These views show one set of named points, seen from different sides, and a view may be mirrored.
A view may leave some points out. In some views, one point has been moved. Which views, in the order they come, and which point in each? Write - if no view has one.

-- scene 1 --
A:
  pufel [ -8  -8   7  -3  20   5  16  14   9   9  24 -11 -28 -11 -12  18]
  Kad [ -8  -5  10  -5  10  10  12  13   7  17  26 -13 -20 -14 -10  21]
  vama [ -7   3   3  -1  14   4   8   7   9  -6  25 -19 -34  -8 -20  12]
  sab [ -1   0   2  -4  18   5  10  12   2  -5  25 -13 -26  -9 -19  14]
B:
  vama [ 51  -2 -38  27  21 -21 -17 -24   0 -15  15  -6   0  -1 -27  12]
  Kad [ 54 -13 -38  25  31 -24 -24  -2   6 -21  20   2  -6  -8 -41   9]
  kebo [ 50 -10 -49  18  15 -32 -23 -13 -10  -8  11 -16  -9 -17 -23  14]
  pufel [ 50 -10 -41  28  26 -21 -21  -5   8 -21  17  -2   6 -10 -33  12]
  fose [ 50  -8 -36  28  25 -18 -19 -21   3 -18  19   5   3  -4 -31   7]
  rusis [ 56  -7 -42  26  28 -27 -23   0   7 -20  15 -12  -6  -6 -38  16]
  lipim [ 51  -7 -45  23  19 -27 -21 -12  -2 -14  12 -13  -2 -11 -27  15]
  Fizek [ 47   0 -46  32  17 -21 -16 -11   9 -19  10 -20  18  -6 -22  22]
  sab [ 54   0 -38  29  24 -21 -18 -15   7 -19  15 -11   1   2 -32  16]
C:
  fose [  9  25  -7   1  22 -33 -27 -53 -23  31   4   8  42  26 -14  22]
  sab [  9  25 -17  -1  12 -40 -18 -49 -23  30   5  -5  43  25  -7  22]
  lipim [  3  38 -15   8  12 -41 -21 -51 -28  30  -4  -6  45  16 -15  22]
  Kad [  6  20  -5  14  11 -40 -27 -61 -21  31  10   0  40  22 -22  29]
  vama [  8  30 -14  -3  19 -34 -19 -49 -26  32  -1   3  45  21  -8  19]
  kebo [ -1  45 -14  12  12 -40 -18 -53 -32  31 -12  -5  48   7 -19  21]
  rusis [  7  19  -7  10  10 -38 -22 -60 -21  32   9   1  42  19 -18  28]
  Lanu [  7  35 -18  -4  18 -36 -17 -46 -28  31  -5  -1  46  20  -6  17]
D:
  vama [  1  10   0  -9   1 -14 -24   3 -13  19   0  23  -9   3  20  -2]
  Lanu [ -1  11  -3 -14   3 -13 -24   4 -15  15  -2  23 -11   1  23  -6]
  pufel [  7  10  -3  -1   6   1 -26   4  -6  26   6  11  -3  -2  14   3]
  lipim [  6  15  -1  -9   3  -5 -24   9  -7  14   2  12  -7  -7  21  -9]
  Kad [ 11   7   4   9   1  -6 -25   4   0  28   9   7  -2  -3  12   1]
  kebo [  9  21   6 -14  -1  -7 -23  13  -6   7   0   9  -9 -14  22 -14]
  sab [  0   4  -8  -2   6 -11 -24   3 -10  21   3  18  -7   4  21  -6]
  fose [  4  10   4  -4  -1  -9 -25   1 -11  27   2  21  -7   3  14   8]
  rusis [  8   5  -5   6   6  -6 -24   7   0  20   8   6  -3  -4  18 -10]
E:
  kebo [ -3 -24 -15  29 -42   4  26 -16   6  -5  19 -12  -1 -30  11 -25]
  Kad [ 14 -20 -27  18 -30  11  21  -3  12 -13   1  -2  14 -19  -1  -1]
  fose [ 20 -17 -37  23 -34   4  14  -6   7  -5  16  -7   9 -26   0  -7]
  Lanu [  8 -20 -25  29 -40   0  20 -13   4  -3  22 -13   3 -31   6 -18]
  sab [  8 -20 -22  28 -38  -4  20 -11   3  -7  13 -12  11 -26   2  -7]
  Fizek [  9 -12 -16  35 -33   1  26 -14  -7  -7  17 -20  16 -32  -1 -24]
  rusis [  4 -21 -16  23 -32   7  26  -7   8 -13   1  -6  14 -21   1  -6]
  pufel [ 16 -15 -26  24 -29   9  22  -6   5 -11   7  -9  16 -24  -3 -10]
  lipim [  5 -20 -20  25 -35  11  25 -10   8  -8  12  -8   5 -27   6 -21]
F:
  Lanu [ -3  -8   9   4   3  -5 -14  17  -8 -12  34  12  10  -7  -5  10]
  fose [  6   1   1  -4   6  -2 -13  14  -8   3  32  22   3 -13  -1  16]
  sab [  5  -6   4   7   0  -1 -18  10  -6  -4  28  13  11  -5 -10  17]
  rusis [ 17 -10  -5  10  -3  -1 -21   2 -13  -4  18  12   7  -5  -3  14]
  pufel [ 17  -9  -8   2   2  -3 -15  11 -10   2  26  18   4 -10  -6  12]
  lipim [  8 -13   0   6   1  -5 -17  13 -15 -13  26  10   5  -8   0   5]
  kebo [  6 -16   2   7   2  -7 -17  13 -22 -21  25   8   2  -9  10  -2]
  Fizek [  7 -20  -2   9   0  -7 -12  21  -4  -9  33   9  13  -6 -21   7]
  vama [ -1  -4   7   1   4  -3 -15  15  -8  -7  33  15   8  -9  -3  14]
  Kad [ 19  -2  -7   2   1   0 -19   2 -14   4  20  20   2  -9   3  16]
Views with a point moved: C, E
  C moved: rusis
  E moved: kebo
